One vector is turned by the same rotation once a step. Each row is the vector after some number of steps, and that number follows the row.
The counts run from 0 to 415.
[ -7 -41  16  -3 -17  10 -12  29   4  -8   0  14   7   2 -15 -24 -11 -12
  12 -39 -28  19 -23  -4   4  26   7   5  -4  -6   1   0  -3   6  16   8
 -16 -16  11  -4  24   1  15   3   9  25   3  -3 -17  16  11   7   4   2
 -12   3   9  -2 -13  -7  10 -18  15   3   8   9  -5  19 -12  -5  15 -16
  -4  10  -8   4   8 -12] -> 320
[-11 -28  -7  17  -5   9 -19  30  10  -5 -14   7   5  -7   1 -28 -12 -19
   1 -20 -15  22 -11   3  16  17  28  -6 -15 -10  -3 -10  -2  12  -1  -1
 -22 -17  -3  16  20  -5  -6  10   4  38   4   1 -24  10   6   8   3 -11
  -3  11   1  13 -13   5  15   4   7  11   9  11  10  20 -18 -15  11   2
   6  -1  -5  -5  -6   7] -> 84
[-14 -31  16 -15 -15  11  -9   8  11  -1  -1  22   2 -10  -4 -37   3 -15
   9 -15   1   1 -23   0   1  -3  -2   1 -13  -5   9  -4  -2   2  12   3
 -22 -16   8  -4  26 -22   7  -2  -1  16   9   9   0  11  20 -11  14 -13
  -4  11  11   0 -17  12  25  -8 -17  21  31  -2  21  24  -6  -8  15 -10
 -13  11 -12  -7  -4  12] -> 103
[ -6   0 -11   4   3 -13  -3  26   2   2  -5 -16 -20  -1  18   5  31 -15
  26   1  -6  14 -14   3   0   3   4  -9  21 -14  -1  12 -15  27  -8   7
 -12  -7  25   2  15 -14 -14  29  -4  37   5   1  -7  10  -6   6 -22   9
  -6  11  10  -4 -16 -23  31   6  -4   8  10  -5  11  11 -10  -9   4 -16
   2 -10   7 -12  -8 -14] -> 226
[  9 -10 -15   6   5   5 -17  22  10  -1 -17  -1  15  -7   6  -5   9  -6
  17  -5 -25  14  -7 -11   0  17  16 -15  -8  -5   2 -22  12  40  10 -13
  -3  -2  17  16   3   5  -5  15 -12  35   1  -4 -26  14   6 -10   8  -9
 -24  13 -15  19 -21   9  22  17  17  10   6  -1  -8  11  -8 -25   7 -12
   6 -10   2  10   2   3] -> 74
[-12 -30  -7   1 -16  16  -3  11  -1  -5  -6   9   1   5   0 -18  -2  -7
  23 -14 -20   9   0  -4  19  17  32  -6 -20  11 -13 -12  -7  16   7  -4
 -15 -29  -8  12   7  -7   9  19  17  30  11   1 -19  13   9 -19  19  -2
  -9  24   2   0  -7  15  20  17   7  12  -4  16   8   6 -14  -8  20  -6
  -3   7 -15  -5   1  17] -> 388
[-12 -16  -8  -3  -7  22   0   3   8  -1   4   9   3  -2  11 -14   4 -17
  17  -5  -6   7 -16  -3   9   2  20 -22 -13  -3   5 -21  -8  24  -4 -18
 -17 -29   9   4  20 -27   6   5  15  21   4   9  -9  24  11 -11  14 -14
 -11  18   4   2  -8  17  24  10  -3  23   8   5  24  18  -8 -14   7 -12
   7  17 -14  -7  -3  15] -> 393
[ -6   1 -23   0  18 -11 -23  34   4   2  -4  -9  -6 -14  17   7  15   1
   4 -12 -13  27 -19 -11   4  11   6  -1   2  -4  -3   5  12  45  -6  -3
  11 -14  23   4   9   3   2   2   2  25   4  -2 -18  23  -9  -1  -1  -3
  -6   4  -7  12 -17 -15  13   0   7   3   2  -6  31   3   8 -31   6 -12
  16 -19  13  -2   4 -18] -> 292
[-19 -27 -14  -7   0   4 -24  27   4  -2  10  14  -7  -7  10 -15  -5  12
 -14 -29 -14  19   2  -5  19   6   6  28 -27   4  10   4  18  20  -1   2
  18 -11  23  -2   1   2  12   1  18  21  18   6  -1  15   3 -12  20  -1
   4   5 -24  13 -17  12   7  -4 -11  -9  11  -3  33  -6  -3 -10  14 -19
   0 -13   6  -3   4  -4] -> 48
[-12 -33  11 -17 -11  16 -11  15   9  -2  13   9   0 -12 -14 -21  -3   3
  -7 -29 -14  19 -25  -8  10  20  -9  15   3  10   8   6   1   9  18   4
   1 -28  15  -7  16  -5  27  -9  19   6   9  -1  -8  18  10  -9  27 -13
  10   0   3   7  -8  -7  12 -20   7   5   3   4  26  12   2  -5  22 -16
   4   4  -7   7   9  -8] -> 32
[-11 -42   5 -17 -15  26  -2  12   0  -2  13  11   1   5 -17  -9  -1   3
   6 -23 -24  18  -9  -9  15  19  -6   9  -7  13   3  -2   8  10  16  -4
   2 -18  29  -2  11  -1  24   9  17   7  11   0 -14   7  18 -17  33   3
  -9   5  -1   5  -6   6  10 -11  17   7   4  12   5   0  -8  -9  13 -31
  -4   7  -6  21  10  -7] -> 29
[-10 -21   8 -13 -10 -12 -20  29   3   1   6  15  -7  -9   0 -23  -1   5
   5 -29 -10  -1   2  -5  -2   6  -1  28 -18  10  15  19  21  12  18  16
  10  -4  17  -4  -3 -13   4   9   5  20  17   6  -7   6  24 -15  10   8
   7  10 -23  13 -25  -4  15 -10 -20   0  15 -15  25   5  -5   1  20 -26
 -21 -19  -5  -1   3   2] -> 351
[-19  -7 -14 -14   6   8 -21  22  -1   6   3   3 -17  -9  23   5  16   9
  -1 -14  -6  27  -6   2  11   3 -27  14  -2  -5  14  15  11  19   4  -5
  11 -14  32 -14   6  11  18   4   9  18  22   4   1  20   1  -9   6  -8
   1  -4   5  -5 -22   6  10  -2  12 -16  23   2  32  -7   9 -22   6 -29
   3   1  20   7  -1 -15] -> 274
[  4 -10 -16  -3  -1  -8 -18  19  13   1   5 -17  -4  -2  14 -16  10   4
  10  -1 -20   8  13  -5  13  26  19   3 -11   7  13   0  17  25  20  -6
  13  -7  15   9  -6  -9  -8  12  -2  34  15  -6 -23   2  13 -13  17  -3
  -1   9 -20  28 -22   4  34  15  13   6  -8   2   3   4 -14  -9  13 -15
  -2 -19   9   8   5   6] -> 367
[ -7   2  -8 -21   4   2 -16  20  -5  14  -3   3  -5 -12  10  13  24   9
  11  -3  -7  23 -13 -11  -7  11 -29  17   4   5   8   6  10  33  21  -2
  11 -13  34 -12  -1   6  23  10  -3   6  11   2  -8  17   9 -28  18  -1
  -6   0  -3  -4 -17  -8  20   3  16 -12  13  -8  19 -10   8 -19  14 -27
  -6  -8  16  10   5 -14] -> 277
[ -8 -25   5  -8  -7  23  -9   8   7  -2  -6  23   1  -7   3 -27   7 -14
   6  -3  -2   7 -13   2  10 -11  -8  -8 -12  -9  17 -13   7   4   7  -6
 -20 -11  30  -2  25 -19   3   6  -2  19   9  10  -4   5  20 -12  15 -13
 -11   6   7   4 -16  26  23  -2   0  15  32   3  15  15 -11 -17   7 -21
 -11  16  -3   8  -4  16] -> 105
[  3  -6 -14 -11  -2 -10  -4   4   5   8  -7 -15  -7  -4  17  -4  27  -3
  37  12 -12  -2   8 -13  -4  17  13  -3  -3   1  -1  -4  -2  29  16   0
  -3 -15  10   5 -10 -16  -3  28   2  21   8   4  -5  11   8 -33  11  -4
  -7  26 -13   3  -3  -5  42  31  -3  11  -2  -4   0   0 -10  -7  21 -11
  -2 -11  -4  -5  -6  14] -> 144
[ -8 -22 -15  -1  -6   1  -1  14   8  -4   2 -18 -16   1  33 -20  13  -3
  20   3 -11  10  15   6  20  24  27   7  -8 -11   0  -2  -5  11  -2  -2
  -6 -16   3   6  -4  -5  -4  27  13  45  24  -2  -3  12  -2  -8   0 -27
  -1  15  -1   1  -4   5  30  20   3  10   8  12   0   9 -25 -11  10  -5
   5  -3   1  -9  -8   0] -> 150
[  3   4 -14   0  10 -17 -20  33   4   2  -8  -7   1 -16  17   4  10  -1
  10 -17 -12  21 -19  -6  -4  13   7   1   6  -5  -9  11   8  46  -6   6
   5 -11  22   8   8   3  10   6  -3  27  -1  -6 -21  20  -7  -5  -6   0
  -2   2 -13  11 -18 -24  13  -8  -4   1   6  -6  28   4  10 -24   6 -11
   7 -19   6  -3   4 -25] -> 293
[-18 -36   5  -8 -12  20  -9   2   5   3   9  19   6   0 -13 -32   1 -14
  13 -14   0   7 -13  -6   8   4  19   4 -16   2  13 -13  -3   1  13  -5
 -14 -21  14   3  21 -25  -1  10  10  15   9  13  -4  11  13 -16  35   2
 -11   7  11   0  -3  13  22   4   2  17   9   9  15   9 -16  -7  24 -13
  -7  15 -11  -7  -5  26] -> 100
[-11 -22  -3  -7  -8  15  -1   2   7  -7  -7   5   8  -6   5 -22   4 -14
  24  -6  -7   4 -22  -5   3  10  20 -18 -14   0  -5 -16 -14  27   7  -7
 -19 -33   5   8  18 -22  12   7  12  11   3   6 -12  23   9 -17  20 -13
  -5  25   8  -7  -3   9  31   6  -3  18   7   6  21  18  -3 -15  15  -7
   0  17 -20  -6  -1  11] -> 392
[-10 -14 -21  -6  14  -1 -23  29  -4   4   1  -7 -11  -8  15  -3  10  10
  -4 -15 -14  32  -5  -5  16  24   9  19  -8  -1   2  11  14  28   9  -1
  13 -14  17   3   3  20  12   8   7  32  16  -9 -18  19  -8  -8  22  -8
  -6  -5  -6   2 -14  -7   8   5  24 -14   1  10  16 -10   2 -21  13 -11
   6 -14  20   4   9 -24] -> 287
[ -2  -5 -26   5  -3   1 -20  25  13 -11 -20  -5  -1 -13  19 -16   2  -4
   7   5 -10  13  -1   7  17  16  14 -12 -14  -2  -1 -11  10  34   2  -2
  -8 -24  -4  18  13  -5   1   9  -3  41   8  -5 -29   9   6   2   2 -13
  -1  13  -3  17 -27   9  28  14   9  17   3  15  20  12   2 -26   3  -4
   5  -6  -2   6   2   3] -> 376
[ -1  -9  -5 -11  15 -27  -5  21  -8  12  -1 -14 -15  -7  11  -3  26  -3
  21  -4  -4   7  -6 -20  -3  16  10  29   7  -6 -14  13   3  17  -1  20
  -3  -4  20   7   0  -7 -10  41   1  21   2   4  -5   3   1 -22   2  14
  -1  12 -13   2  -3 -35  24   9  -8   2   3  -7  11 -10 -13  -5  29  -6
  -4 -27   9 -11  -5 -10] -> 214
[-13 -24   0  -9  -5  18 -12   3  20   9   8  -2  -1  -3  -9 -24  16  -3
   1   1 -14   6  -4  -6  10   1 -17   6  -3   0  25 -15   8   9  22  -9
 -12  -9  38  -2   8 -29  -6   7   4  13   5  10   1   0  27 -13  23  -8
  -5   7  -9  25 -11  18  33  -1   1  18  13  -4   9   8 -19  -5  17 -26
   0   1   6  16  -3  21] -> 110
[ -4 -33  12 -21  -6  -1  -9   4  14   8  13   6  -3  -9 -13 -28   9   0
   9  -5  -6  -5  -9 -11   4  12 -11  20  -5   3  12  -2   7  -4  23   7
  -8  -5  26  -4   6 -30   4  10   5   1   6  10   0   1  27 -23  24 -12
   4  11 -13  22 -12  -4  34  -9 -17  21  19  -7   7  10 -19   7  24 -18
  -7  -4  -8   9  -6  16] -> 112
[-12 -19 -11  12   8   3 -15  30   1  -3   6   4  -3   3  13  -8   3 -13
  10 -30 -18  28 -21   0   7  15  37 -10  -7  -6   0   4  -3  32 -14  -4
   3 -18  14   9  20   2   1  11  15  38   8   1 -17  27 -12   9   3   7
 -11   5   4  -6 -11  -4   7   3   9   0   0   6  17   8  -6 -23   5  -8
   5  -1   1 -17  -1 -14] -> 305
[-26 -21   8 -23   4   5  -9   1  -6  16  -5  15  -9 -14   6 -11  21   0
   9  -2  13  17 -19  -6  -3   3 -23  20   1 -16   4  -2 -10  -6  12   5
 -27 -20  27 -18  15  -7   6  10   6   9   4  15   9  17   2 -29  21 -21
  -8   7  13 -20  -1   1  28   7   0   1  25  -4  13  -7  -5 -13  36  -7
   6   9   3  -8  -7   5] -> 188
[ -4 -39   7 -26  -1   4 -12  -6   6  11  18   9  -4  -5  -3 -26   7   0
   6  -8  -8  -3  -2 -15   6   5   2  19 -11   8  10  -6  16  -2  20   0
  -4   0  30  -2  10 -26   0  10   6   7  13   7  -1  -4  20 -34  36  -9
  -4   7  -9  19  -2   6  27  -6 -13  14  16   3   7   7 -18   2  19 -22
 -16  -5  -3  12   2  12] -> 113
[-13 -24  -5  -2 -21  30   2  13  20  -4  -3   4   3   5  -1 -11   5 -10
  15  -2 -18   7   2   2  13   7  -6 -12  -1  -8   7 -20  -5  23  -2 -16
 -22 -17  28   1   4 -18   7  12  19  30   8   4  -1   5  25 -11   0 -10
  -9  17 -14  13 -12  20  26   7   3  15  17  -4   0  17 -22  -3   1 -25
   8  17 -11  13  -6  17] -> 398
[  1 -18 -11  -3  15  -8 -25  20   4  -2  -5   8  10 -11  26 -18   9 -10
  17 -11 -14  12 -10  -7  -7  14  34  -4 -25  -8   4 -11  19  35  11  -8
   8  -8  12   8   7  -1  -1   4 -14  30  11  -5 -18  27  -5 -12  19 -18
 -14   3   1   1 -12   3  20  10   7   6  10   4  15  11   4 -28  10  -9
  -6  -8   0  -6   4  -6] -> 69
[ -1 -18  11 -17 -18  15   0  18  14  -5  11   2   3  -3 -12  -7  11 -12
  13 -24 -18  10 -34  -4  -5  10 -15 -10  12   4   6   7  -9  27   8  -7
  -4 -16  28  -3  21 -23  27  -2  12  10  -4  -1 -12  14  17  -2   0   0
  -3  11   2   7 -14  -5  20 -24  -3  12  10  -6  21  22   5  -6   1 -32
  -3  10 -11   8   2 -12] -> 23
[-19 -38   2 -16  -6  20  -8   8  14  -5   2   9  -8  -8   7 -30  -2  -4
 -11  -8  -2  12  -9   4  23   4   4   5 -10  -8  12 -13  -3  -1  -2 -10
 -15 -17  26  -1  11 -10   8  -1  23  24  14  10   2  12   9 -10  17 -35
  -3   5   1   9  -6  19  18  -8  -2  15  28   7  10  18 -15 -13  11 -10
   9  12 -10   2  -8   6] -> 407
